In the data rows, the value 128 means zero.
Here are some points:
(157, 123, 116, 116, 128, 112, 158, 129, 172, 148, 120)
(143, 117, 130, 119, 162, 107, 137, 130, 147, 142, 117)
(100, 127, 143, 123, 121, 139, 112, 65, 93, 122, 128)
(139, 117, 148, 142, 159, 92, 133, 107, 145, 126, 95)
(165, 180, 130, 26, 36, 142, 142, 67, 123, 173, 142)
(113, 114, 118, 128, 158, 139, 124, 152, 121, 128, 135)
(142, 164, 123, 148, 143, 104, 126, 115, 163, 136, 97)
(162, 140, 124, 151, 134, 116, 112, 104, 136, 124, 144)
(85, 83, 130, 144, 163, 171, 101, 96, 63, 100, 128)
(147, 139, 133, 102, 96, 110, 146, 144, 143, 145, 138)
(163, 132, 106, 137, 138, 128, 128, 132, 143, 134, 122)
(164, 146, 126, 164, 129, 114, 115, 97, 142, 131, 132)
(177, 130, 91, 133, 145, 141, 132, 122, 136, 148, 158)
(132, 145, 141, 116, 104, 102, 140, 150, 140, 135, 122)
(151, 127, 124, 115, 143, 114, 156, 133, 174, 150, 124)
Then 16 other points, each followed by its number:
(168, 136, 119, 115, 116, 109, 165, 118, 187, 157, 112) 0
(154, 124, 120, 116, 124, 108, 165, 128, 171, 152, 118) 1
(138, 142, 147, 133, 95, 89, 135, 146, 139, 108, 110) 2
(119, 126, 133, 119, 146, 134, 143, 105, 129, 140, 122) 3
(141, 163, 156, 96, 78, 93, 124, 95, 132, 143, 129) 4
(135, 133, 114, 168, 139, 140, 113, 133, 131, 119, 124) 5
(153, 136, 136, 115, 120, 92, 162, 163, 160, 135, 114) 6
(128, 156, 121, 116, 98, 129, 113, 95, 113, 141, 148) 7
(147, 134, 125, 159, 153, 116, 134, 146, 150, 108, 134) 8
(125, 130, 136, 125, 93, 118, 142, 169, 128, 122, 133) 9
(161, 135, 121, 153, 138, 125, 114, 105, 134, 135, 146) 10
(118, 100, 106, 124, 129, 157, 142, 163, 134, 122, 145) 11
(131, 135, 143, 122, 108, 101, 138, 143, 130, 128, 126) 12
(102, 108, 107, 133, 156, 156, 128, 167, 120, 114, 145) 13
(137, 112, 112, 122, 136, 133, 154, 150, 149, 135, 129) 14
(108, 119, 121, 130, 143, 128, 124, 139, 126, 125, 136) 15
Which of these numbered points is nearest to each point below, ignoring the 2 directions in which the first points spread most? Its number follows each.
(142, 193, 156, 77, 73, 71, 126, 69, 137, 158, 104) > 4
(115, 132, 123, 136, 102, 173, 95, 129, 104, 131, 98) > 5
(155, 130, 107, 135, 119, 133, 137, 143, 126, 112, 179) > 8
(173, 137, 115, 144, 150, 117, 127, 121, 142, 139, 149) > 10
(100, 136, 140, 124, 81, 129, 136, 168, 114, 113, 137) > 9
(161, 165, 148, 99, 99, 74, 141, 100, 156, 166, 100) > 4
(158, 131, 115, 157, 130, 142, 110, 108, 121, 141, 145) > 10
(151, 151, 146, 117, 101, 90, 123, 115, 145, 145, 104) > 4
(150, 136, 136, 109, 119, 107, 163, 167, 166, 150, 117) > 6
(151, 125, 123, 116, 135, 110, 154, 124, 163, 142, 120) > 1
(131, 131, 140, 126, 115, 99, 132, 147, 134, 138, 119) > 12
(114, 138, 138, 120, 109, 118, 137, 166, 133, 124, 135) > 9
(174, 107, 144, 127, 120, 107, 139, 150, 134, 104, 149) > 8
(88, 51, 128, 181, 191, 175, 98, 147, 67, 71, 163) > 11
(100, 118, 122, 128, 142, 140, 122, 140, 109, 117, 142) > 15
(144, 157, 120, 133, 108, 145, 103, 76, 112, 140, 154) > 10
(125, 144, 131, 122, 116, 135, 138, 119, 145, 131, 129) > 8
(164, 132, 109, 141, 162, 144, 128, 126, 143, 147, 144) > 10
(127, 143, 126, 119, 133, 123, 145, 119, 157, 136, 124) > 3
(144, 133, 142, 129, 99, 108, 103, 106, 121, 141, 109) > 4
(155, 140, 127, 114, 119, 101, 151, 108, 175, 149, 116) > 0
(171, 133, 122, 114, 125, 106, 172, 122, 192, 158, 116) > 0
(143, 184, 162, 114, 108, 70, 138, 109, 169, 131, 54) > 4
(151, 115, 143, 131, 104, 122, 123, 142, 124, 120, 152) > 8
(106, 124, 126, 134, 166, 134, 120, 142, 116, 126, 135) > 15
(112, 155, 136, 76, 109, 159, 119, 33, 76, 146, 145) > 3
